Each path below is one point turned by a fixed rotation once a step. After each direction that follows a path, write how fast that rotation turns it, in degrees a step (0 if it stays still).
Each turn is a multiple of 5 degrees from 10 to 175, or 0.
Each row of a path follows its step; steps can be skipped.

step 0: [-25, -18, 23, -164, -211, 50, -64, 72, -79, 39, -95, -7, 110, 83, 236, -28, 158, -210, -108, -106, -171, -289, -145, 128, -55, 96, 62, -310, 236, 236, 308, -40, -64, 311, -17, -202, -232, 310, -154, 128, -32, -217]
step 1: [101, 218, -103, 107, -20, -156, -67, 88, 23, -78, 122, -31, 183, -181, -111, 28, -302, 7, 194, -52, 32, -182, -262, 96, 156, -18, 53, 52, -40, 169, 168, -117, 453, -210, 4, 64, -53, 247, -432, 211, -37, -79]
step 2: [-275, -97, 99, -179, 258, 84, 60, -102, -96, 143, -165, 40, -29, 93, 127, -127, -330, 116, 30, -456, -156, -30, -258, 50, -122, 6, -297, -70, 22, 174, -157, -181, 159, 62, 331, 43, 131, 112, -10, 136, 101, -118]
step 3: [-346, 5, 43, 129, 86, -294, -222, -100, -67, 99, 158, 3, 105, 133, 5, -53, -24, -214, -1, -32, -112, 18, -45, -57, 138, 437, -228, -77, -172, -152, -127, 98, 131, 16, -134, -225, 79, -194, -241, 87, -30, -437]
step 4: [-114, -9, 4, 19, -41, 171, 166, 95, -221, -24, -89, 150, -113, 144, 80, 353, -25, -259, 61, -109, -100, 54, 135, -58, 188, -240, -179, 89, 40, -60, -311, -78, 412, 105, -281, -31, -101, -179, -16, 390, 9, -1]
step 5: [-186, 106, 106, 294, 156, 39, 255, -92, 226, -111, -260, -363, 35, 42, 85, 0, -198, 27, -145, -128, 52, 49, 3, 89, 223, 67, -209, 50, 264, -48, 56, 42, 41, -8, -76, -43, -433, -310, 131, -86, -229, -112]
step 6: [-197, -11, 274, 10, 17, 22, 93, 52, 198, -107, -37, 118, -32, 197, 29, 0, 29, -224, -321, 42, -374, -228, -71, 180, 59, -41, 120, -247, -44, -194, 469, 51, 190, 237, -147, 156, -70, -48, 88, 93, 181, 64]
step 7: [125, -74, 75, 301, 14, -83, -295, 21, 51, -245, -165, -68, -85, -88, -128, 222, -170, -190, -165, -193, 173, 11, -158, 21, -148, -214, 251, -199, 16, -21, 132, -164, 213, 135, -33, 156, -43, 57, -289, -28, -417, -67]
step 8: [11, -214, -26, 157, 88, -33, 294, 72, 232, 159, -89, -206, -198, 126, -151, 95, 111, 63, -12, -100, 94, -136, -128, 97, -71, 43, -209, -154, 6, 380, 193, -227, 252, 345, 263, -107, 136, 217, -31, 32, 129, -156]
step 9: [-118, 65, -147, 249, -70, -53, -366, 20, -87, -122, -121, -92, 208, 69, 81, -220, -82, -75, -75, -80, -74, -222, -17, -31, -212, 229, 203, 153, -38, 103, -26, -50, 238, 202, 118, -325, -91, -16, -256, 71, 338, -246]
Speeds:
[-61, -21, 51, -57, 43, -49, 61, 36, 165, 29, -58, -111, -61, -65, 41, -33, -61, 15, 30, 8, -63, -21, 75, -8, -70, -36, -88, 8, -15, 82, -63, -54, -30, -13, 27, -48, 6, -13, -7, -57, -35, 56]
120
[15, -90, 66, -85, -14, -40, -22, -26, 22, -24, 25, -67, -121, 64, -19, -5, 16, -21, -78, -47, 53, 63, 40, -36, 125, -40, 46, 0, 33, -97, 68, -22, 14, -9, 9, -52, -107, -15, -30, -34, 29, 95]
45
[61, 156, 5, -7, -45, 0, 0, 59, -52, 4, 26, -70, 0, 65, 72, -32, 27, 20, 41, -5, -40, -26, 41, 70, 74, 3, 22, 35, 96, 85, -66, 21, -3, 106, -96, 3, -66, -55, -2, -69, 34, 44]
70
[-12, -60, -27, 55, -71, 51, 91, 9, -7, 6, -19, -30, 35, -3, 47, 26, 67, 44, 44, 106, 47, -22, 57, -19, 42, -17, 66, 12, -9, 40, -29, -69, 29, -19, 10, -165, -115, 57, 27, 85, -28, -77]
85
[-12, -21, 35, 83, -7, -96, -95, -69, -44, 111, -65, -41, 42, -76, -7, 21, -52, 0, 54, 10, 54, -40, 41, 74, -35, -28, 11, 96, 14, -96, 12, 27, 23, -33, -50, -6, -65, 36, -20, -127, 2, -56]
175

step 0: [-137, 70, 84, -334, -114, -229, 63, -70, 165, 110, -235, -79, 167, -74, -193, 34, 18, -85, -92, 190, 167, -71, 102, 37, 79, -7, -45, 223, -59, -101, 269, 9, 181, 235, 71, 221, -416, -218, 40, -178, -79, 97]
step 1: [-57, -47, 108, 49, -92, 291, 315, 16, 280, -20, 13, 90, 95, 277, -294, -15, -194, 146, -40, -41, 25, -94, -206, -78, -9, 65, -95, 263, -110, -93, 225, 82, -119, -19, 12, 287, -157, 217, 36, 145, -35, -257]
step 2: [-202, 160, -86, 73, 34, 169, -85, -152, -105, -202, 234, 70, 172, 208, 15, 117, -307, -115, 95, -80, -186, 28, -115, -64, 225, 145, -149, -33, -46, -49, 174, -242, -296, 156, -108, -155, 270, 190, 99, 15, -259, 8]
step 3: [-439, -73, 79, 430, 219, -177, -220, 83, -124, 37, 154, -43, -69, 5, 98, 8, 0, -217, -5, 160, 126, -5, -108, 51, 61, -46, -228, -200, -101, -257, -202, 151, 36, 135, -72, -212, -36, -26, -74, 19, -112, 120]
step 4: [47, -201, 100, 144, -26, -122, 83, 325, -190, 13, -26, 291, -187, 219, -203, -40, 298, -13, -175, -134, -163, -57, 123, 68, 158, -34, -107, -2, 61, 183, -131, 251, 88, -44, 8, -168, -96, -357, -208, 1, -121, 125]
step 5: [299, -199, 32, -199, 19, -97, 5, 29, -80, 45, -257, 72, 83, 194, -104, -120, -241, 220, 7, -86, -45, 80, 267, -54, 71, 102, -60, 130, 153, 73, 4, 22, 300, -55, 263, -415, -1, 153, 243, 111, 85, 99]
step 6: [123, 19, -318, -21, 68, -81, 188, 44, 159, 9, -86, 117, -239, 132, 236, -135, -31, 67, 42, 72, 112, -159, 100, -21, -77, 157, 264, 84, -171, -311, -220, -240, 109, -53, 177, 95, 190, 287, 279, -113, 11, -10]
step 7: [-230, 369, 99, -195, 141, 54, -193, -39, 174, 0, 89, 145, -74, -42, -38, 107, 281, 61, -20, 19, -128, -2, 115, 78, 90, -19, 274, -65, -75, -94, -101, -193, -4, 352, 226, 126, 58, -114, -8, -293, 94, -275]
step 8: [-187, -37, 203, -19, 355, 90, -146, -153, 160, 163, -138, 46, 235, 1, -193, 146, 64, 269, 65, -179, 172, 83, -12, 180, -70, -383, 147, -65, 19, -75, 144, 141, -187, -102, 135, 171, -35, -17, -247, 98, -120, 74]
step 9: [216, -75, -83, -138, -13, 260, 106, -30, -286, -138, 31, -188, 11, 13, -139, -280, -151, -131, -118, -146, 198, 91, -91, 259, 243, -131, 128, 83, -31, -27, 66, 20, -138, 114, -88, 183, 54, 38, -145, 234, -343, 253]
Speeds:
[58, -29, -15, 30, -13, 64, 111, 126, -104, -151, 5, 49, -51, 36, -11, 68, 82, -53, 32, -22, 72, -5, 36, -22, -52, -79, 25, -6, -38, -48, 6, -9, -35, -17, -25, 64, 22, 7, 9, 0, -32, -82]
145
[-4, 4, -136, 80, -51, 19, 21, -10, 15, 74, -3, -16, -10, 24, -19, 82, 15, 28, 4, 24, 21, -25, -21, 16, -4, -13, -2, 133, -62, 16, 70, -38, -102, 91, 89, -50, 29, 16, 47, -33, 138, -43]
70
[-52, -14, -55, 88, 33, -41, 45, 58, -4, -126, 35, -94, 29, -8, -104, 37, -34, 31, -12, 92, -101, 9, 2, -4, 80, 50, -77, 36, 51, -19, -10, 29, -33, -62, -45, -38, -64, 70, -63, -69, -9, 14]
40
[95, -30, -35, 0, -23, 102, -31, -102, 9, -44, -35, -4, -27, 130, 3, -83, -18, 36, -65, 75, 46, 56, -47, -103, 6, -45, -85, 45, 75, -20, -14, -115, 36, -16, 2, 4, 27, 19, -61, 6, -6, -11]
90
[-35, 42, 126, 12, -70, 17, 1, 10, -6, 86, -17, -41, -151, 64, -39, 0, 81, -35, -78, 30, -92, 75, -44, 2, -36, 54, 41, 63, 3, 30, -22, 64, -5, -10, 16, 41, -20, 21, -10, -62, -40, -108]
115

step 0: [-133, -332, 84, 245, -320, -51, 153, -148, 211, 227, 412, 35, 25, 196, -67, 12, -103, -243, 62, 269, 127, 29, 282, -130, -237, -281, 222, -67, 194, 99, 72, -53, -92, -278, -78, -294, -169, 102, 142, -30, -139, 158]
step 1: [130, 185, -123, -264, -77, 199, -133, -109, -255, 139, -78, 180, -344, 499, 261, -96, 77, -141, -314, -203, 111, -243, -31, -102, 39, -143, -9, -20, 83, 236, 192, 101, -333, 254, 120, -6, -99, -173, -35, 7, -39, 114]
step 2: [-33, -347, -54, 73, -94, 12, -430, 296, -227, -152, -234, 124, -149, -96, 189, 191, -326, 133, 46, 15, -197, 145, 16, 34, -110, -9, 324, 85, 56, -170, -330, 211, -194, -95, -100, 247, -314, 10, -103, 49, 152, 72]
step 3: [-76, -90, -22, 110, 178, 30, 150, -14, -219, 436, -266, 5, -90, -356, -122, 85, 18, -411, -179, 206, -180, -46, 246, -96, 126, -207, -200, -42, -165, -200, -106, 49, 188, -63, 90, 15, 94, -425, -207, 109, -189, 66]
step 4: [-119, -169, 42, -82, 39, 146, 45, 63, 478, 225, 182, -49, 95, 200, -261, -190, -90, -45, -26, 133, -51, 42, 489, -249, 85, 9, 115, -111, 247, 166, -98, -253, -160, 141, 106, 352, -157, 97, 217, 76, 118, 191]
step 5: [106, 429, -133, -206, 328, -9, -284, 22, -378, 271, 98, 107, -245, 73, 77, 100, 225, 28, 135, 156, -117, 60, 266, 128, -182, -61, 46, 194, 135, 249, 204, 231, -176, 224, 115, -98, 120, 112, 185, -44, 177, -38]
step 6: [5, -366, 109, 416, -11, -9, -216, 227, -71, -111, -163, -31, -85, -59, 229, -254, 175, 64, -102, -85, 55, 315, 110, 91, 292, 190, 55, 132, -64, -285, -122, 378, 13, -71, 140, -147, -33, 116, 165, 144, 355, 235]
step 7: [-458, 51, 73, 31, 333, 353, 54, -50, 153, 108, -126, -71, -259, 48, -75, 55, 110, -239, 94, -97, -385, -58, 8, 178, 121, 93, -79, 46, -520, -218, 72, -65, 42, -81, 42, 178, 165, -41, -79, 71, -188, -191]
step 8: [101, 119, 58, -24, 110, 174, 198, -80, 396, -175, 179, 11, 195, 60, -236, -248, -19, -177, 250, 76, -107, 363, 161, 148, -162, 36, -51, 173, 189, 286, -462, 44, 76, 115, 201, 47, -247, 187, -259, 8, 37, 100]
step 9: [104, 347, -59, -370, -155, -183, 128, -336, 89, -104, -66, -52, -195, -226, 145, 249, 157, -72, -29, -122, -136, 136, 275, 56, -24, -99, 19, 114, -72, 80, 303, -16, -83, -52, 64, -442, 34, 103, 205, 225, 380, -37]
Speeds:
[1, 21, -43, 139, -73, 14, -13, 31, 98, -7, 13, 106, 48, -50, -13, -92, -3, 54, -68, -83, 31, -5, 29, -16, -30, -63, 30, 9, 68, -37, -73, 45, -31, 88, 14, 26, 64, 63, -53, 71, -7, -68]
170
[-2, 59, -42, 30, 21, -23, 97, -28, -2, -28, -19, -15, 74, -16, -112, 2, -60, -62, 13, 22, -1, 39, 41, 9, -60, 100, 54, -24, -8, -50, 75, 21, 33, -33, 6, 131, -53, -86, -98, 121, 5, 1]
80
[76, -78, 34, -26, -134, 69, 19, -95, 8, 16, -9, -85, -50, -35, 36, 14, 19, 124, 51, 51, -3, -54, 88, 16, 40, 107, 3, -29, 1, -7, -37, 35, -3, 1, -7, 55, -45, 77, 7, 76, -47, -46]
160
[16, -9, 52, 106, 47, 4, 32, 12, -99, 48, 82, -43, 22, 81, -18, -15, 83, 43, -18, -27, 103, 33, 1, -75, -17, 9, 75, 11, -11, 22, 130, 82, -87, -59, 5, 3, -2, 48, 74, -5, -1, -74]
70
[-65, -78, 73, 47, 37, 1, 13, 16, -38, 2, 14, -73, 112, -13, 20, 60, 25, -64, 54, -4, 14, -36, 3, 74, 122, -110, 56, -64, -44, -87, -18, 18, 49, 110, -84, -10, -8, -8, -13, 52, -24, -32]
95
[35, 73, 55, 1, 17, 2, -65, -13, -91, -16, 36, 75, -73, -33, -18, 60, 46, -28, -45, -70, 17, -90, 102, 51, -26, -19, -72, 27, -57, 31, 61, -60, 91, 27, 64, -8, 11, -44, -10, 59, -93, -105]
170

step 0: [-46, 150, 295, -101, 238, 185, 247, 6, 407, -198, -80, -53, -419, -244, 101, 1, -12, 142, -161, -173, 74, 25, -284, 0, 64, 97, 90, -36, 54, -65, -58, -55, -275, 43, -132, -178, 89, -92, -203, -22, -213, -161]
step 1: [109, -38, 118, 286, -15, -169, 237, 55, 53, 87, 62, -152, 196, 11, 458, -279, -53, -343, -13, -118, 189, -82, -60, -11, 13, -209, -1, 20, 112, 17, -148, 156, 180, 30, -381, -52, -238, 114, -238, -24, 42, 228]
step 2: [-19, -199, 244, -106, 183, 89, -288, -331, -160, -82, -117, 261, -209, -16, -55, -9, 196, 63, 178, 130, 162, 52, -16, 114, -85, -158, 68, -178, -319, -135, 91, 99, 146, 145, -58, -163, -129, 198, -264, -129, -293, 249]
step 3: [146, 159, 279, -260, 222, 223, -71, 136, 482, 89, -118, 98, -43, -230, 299, -1, -28, -125, 15, -242, -70, 104, -277, 11, -58, -246, 180, 18, 116, 45, 18, 253, -83, 35, 198, -114, -42, -140, 93, 27, -93, -205]
step 4: [5, -249, -53, 93, 244, -118, -21, 84, 57, -20, 241, -196, 133, -29, 576, -153, -82, 231, 128, 47, -36, 59, -73, 22, 134, 56, -66, -132, 94, -225, -204, 115, 177, 79, -330, -80, 156, -66, -254, 28, 85, 280]
step 5: [315, -26, 276, 18, 124, 90, -295, -322, 222, -126, -43, 35, -84, -44, -197, 6, 135, -256, -198, 43, -1, -222, -30, -11, 52, 115, 209, 15, -150, -201, -114, -146, 206, 83, -195, -21, -103, 31, -313, -178, -327, 102]
step 6: [-195, 371, 218, 0, 73, 414, 130, 99, 241, -88, -59, 17, 1, -165, 243, -297, 119, -108, 80, 14, -3, 33, -101, -64, 89, -35, -19, -267, 149, 43, 29, 345, 124, -26, 169, -300, -333, 21, -34, -58, 45, 36]
step 7: [-105, -102, -48, 20, 156, 15, -135, -19, -50, -24, -118, 139, -78, 3, 474, 93, -46, 53, 239, -159, -90, -93, 19, 233, -81, -98, -15, 264, 131, -261, 160, 260, 62, 12, -308, 122, 121, 9, -483, -170, 6, 109]
step 8: [270, 35, 81, -207, 272, 72, -128, -131, 202, 122, -198, 55, -57, -108, 99, 112, -14, -31, -172, 19, 85, 70, -282, -237, 281, -11, 82, -6, -469, -158, -290, -65, 221, -111, 22, 141, -254, 129, -232, 76, -119, 23]
step 9: [24, 74, 142, -255, -5, 270, 130, -22, 328, -214, 274, 37, 9, 95, 175, -340, 46, -38, -170, 7, 40, 137, -278, -33, -349, -96, -237, -241, 252, -157, -1, 35, 90, 67, -10, -224, -43, -59, -242, -117, 131, 113]
Speeds:
[-80, -3, 3, 58, 1, 6, -30, -32, -100, 0, -1, -62, 118, 23, 96, -9, -66, 60, -95, -54, 54, 53, 24, 56, 65, -55, 27, 62, 117, -28, 25, -13, -42, 50, -42, 60, -59, -88, -30, 17, -20, -1]
120
[-25, 8, 13, -6, 134, 29, -44, -63, 152, -6, 13, -14, -31, 49, 67, -55, -19, 40, -32, -66, 56, -77, -20, -28, -2, -70, 23, 12, -28, 57, 3, 75, 70, 25, -5, -60, -19, 32, -145, 9, -21, 59]
0
[-29, 31, -23, -20, -52, 32, -8, -2, 73, -27, 36, 50, -85, -76, -63, 38, -34, -52, -86, -89, 37, 87, -1, 17, 109, 2, 97, -31, -42, 45, -66, 39, 21, -47, 6, 66, -36, -31, 14, 48, -112, -94]
135
[86, -48, -76, 21, 2, 97, -43, -65, -81, 107, -11, 50, -11, 12, -29, 27, -120, 5, 27, 65, 73, -26, 5, 5, 46, 32, 23, 3, -18, 9, 51, -5, 117, 28, -132, -60, 40, 20, 6, 0, -14, -66]
125
[-40, 57, 9, 46, -9, 51, -124, 54, 49, 21, 89, -149, 0, -59, -32, 44, 51, 33, 18, 25, -112, -76, 62, 46, 57, 106, 34, 24, 62, 36, -11, -43, 40, -8, -30, -68, -22, 2, 1, -22, -23, 4]
55
[-44, -28, -34, -145, 82, 1, -63, 16, 79, 11, -14, -45, 36, 4, -4, 17, -19, -17, 15, 23, 57, 13, -72, -30, -13, 40, 3, -20, 74, -49, 38, -81, -15, -114, -79, 82, 53, 16, 63, 127, -12, 63]
80
[-65, -85, -23, 5, 48, -22, 32, 19, 47, -4, 55, 19, 3, 28, -71, -66, -17, -40, 30, 35, -69, 109, -60, 34, -18, 35, 52, 41, 56, 62, -26, 95, 13, 27, -100, 12, -86, 2, 5, -22, 168, -33]
130
